In the rows, 128 means zero.
M: a few groups of rows, each row roughly a mix of its group's hidden directions
M (82 x 10)
[[ 75 102  85 113 120 140 119 154 120 174]
 [134 144 153  88 120 167  75 158  97 133]
 [176 147 138 185 117 158 162 125 117 111]
 [168 133  98  71  99 101 115 108 132 155]
 [132 155 127 134 132 126 142 149 141 212]
 [153 135 183 163 150 115 132  85 137  95]
 [131  59 118 117 170 142 133 128 138 168]
 [127 101 142 181 176 149 140 109 147 164]
 [121 104 106 143 167 132 147 113 158 194]
 [101 164 128 180 147 123 167 121 156  94]
 [128 161 105  64 123 128 124 179 142 136]
 [106 129  72 114  78 140 139 156  95 141]
 [175  92 173 149 140 145 119 109  85 121]
 [189 122 118 101 110 166 111 122  91 104]
 [108 193 151 145 112  97 169 126 147 127]
 [198 144 120 170 117 138 144 126 107 156]
 [118 121 121 137  56 108 163 103 121  97]
 [153  72 116 132 179 148  87 126 135 130]
 [ 76 154 107 108 140 151 105 165 165 149]
 [ 94 106 153 192 141 132 135 104 113 163]
 [120 168 120 182 118  97 173  99 138 125]
 [106 183 175 168 136 119 150 109 117 145]
 [158 101 135  95 124 140  72 127 164  93]
 [ 75 165  93 110 117 119 128 158 170 119]
 [186  74 137 102 124 119 106 104 128 105]
 [130 174 114  70 117 127 118 117 121  77]
 [190 158 130  86  89 137 131 141 110 120]
 [134 162 133  99  92 118 141 141  58 135]
 [ 98 119  93  84 158 152  93 170 119 126]
 [120 121 169 148 105 121 128 110  93 194]
 [177 130 176 147 166 115 126 104 163 140]
 [113 157 159 195 122 121 168 116 130 146]
 [152 184 129  78 104 115 143 160 141 112]
 [114 175 125  79 119 129 115  98 105  81]
 [145 173 126 137  84 128 153 126  91  80]
 [151 190 159 165 115 120 161 120 116 149]
 [201 136 135 105  89 144 128 142 102 139]
 [ 82 132 154 140 110 100 156 111 157 180]
 [171 100 135 143 118 174 112 106  76 129]
 [108  79 149 161 135 134 111 112 102 183]
 [151 150 140 170  97 114 166 113 130 182]
 [102 143 158 193 163 162 130 131 132 142]
 [171 115 161 159 113 113 134  98 105  76]
 [110 122 156 166 173 176 117 137 124 167]
 [ 92 105 131 170 148 101 146 151 170 164]
 [198 121 115 157 121 154 151 159 143 111]
 [134 191 149 102 119 121 139 139 118  73]
 [135 207 163 128 123 114 155 137 130 142]
 [162 117  93 101 153 147 106 171 138 173]
 [ 86 160 158 178 142 155 141 152 101 119]
 [178 155 138  76  84 123 124 141 110 143]
 [132 168 126 111  89 105 154 132  65 132]
 [106  95 144 193 145 123 142 131 140 171]
 [177 138 102  97 117 121 140 176 166 108]
 [125 178 157 164 102 122 145 127  81  98]
 [165 121 133 160 113  98 135  86 158  80]
 [ 59 148 138 165 152 110 142 103 143 120]
 [199 113 141 103 114 124  96  94 116 139]
 [110 186 130 150 106 126 106 128 170  86]
 [ 57 141 138 158 151  98 143 117 155 134]
 [123 128 147 108  79  94 155 103 154  79]
 [ 86  72 132 152 155 136 101 106 112 158]
 [180 160 152 142 105 105 162 120 154 164]
 [141 123 186 154 145 104 137  82 160 111]
 [175  85 121 139 129 134 113 104 121  68]
 [ 91 104 102 163 175 141 126 119 150  85]
 [144  48 136 141 164 131 147 117 123 130]
 [ 87 180 115 124 143 152 120 161  82 130]
 [ 78 183 131 144 116 133 152 159  95 127]
 [169 133 151 121 118 100 150 123 182 174]
 [165 145  87  81  91 131 133 168 126 116]
 [151 187 127  76  99 118 136 133 128  98]
 [147 102 153 121 124 129 150 134  48 127]
 [135 150 124  87  92 112 143 142  62 134]
 [110 128  95 129 126 108 123 123 204  97]
 [155 174 165 141 106 147  79 119 126  96]
 [126 162 124  59 110 126 104 109 102 100]
 [ 89 133 140 192 156 136 171 133 116 135]
 [123 119 102 119 110 144 118 129  89  53]
 [ 68 106 112 122 129 126 127 139 140 191]
 [ 98 123 147 182 148 133 177 137  88 126]
 [164 106 104  96 172 147  91 162 143 144]]
which group is each row in? (one row of each group first)
[142  87 143 153 133 112 137 104 169 186] => (71)
[159  74 150 123 151 153  85 121 153 104] => (111)
[115  97  94 116 156 109 124 170 185 121] => (32)

[135 166 146  83 178 135 102 159 141 106] => (71)
[182 126 154 181 117 121 146  88 123 116] => (71)
[ 82 162 127 173 119 113 164 138 133  87] => (111)
[111 106 142 184 138 109 152 148 157 176] => (32)
[125  57 110 114 150 146  86 128 115 146] => (32)
[ 86 191 157 135 122 115 154 133 127 161] => (71)
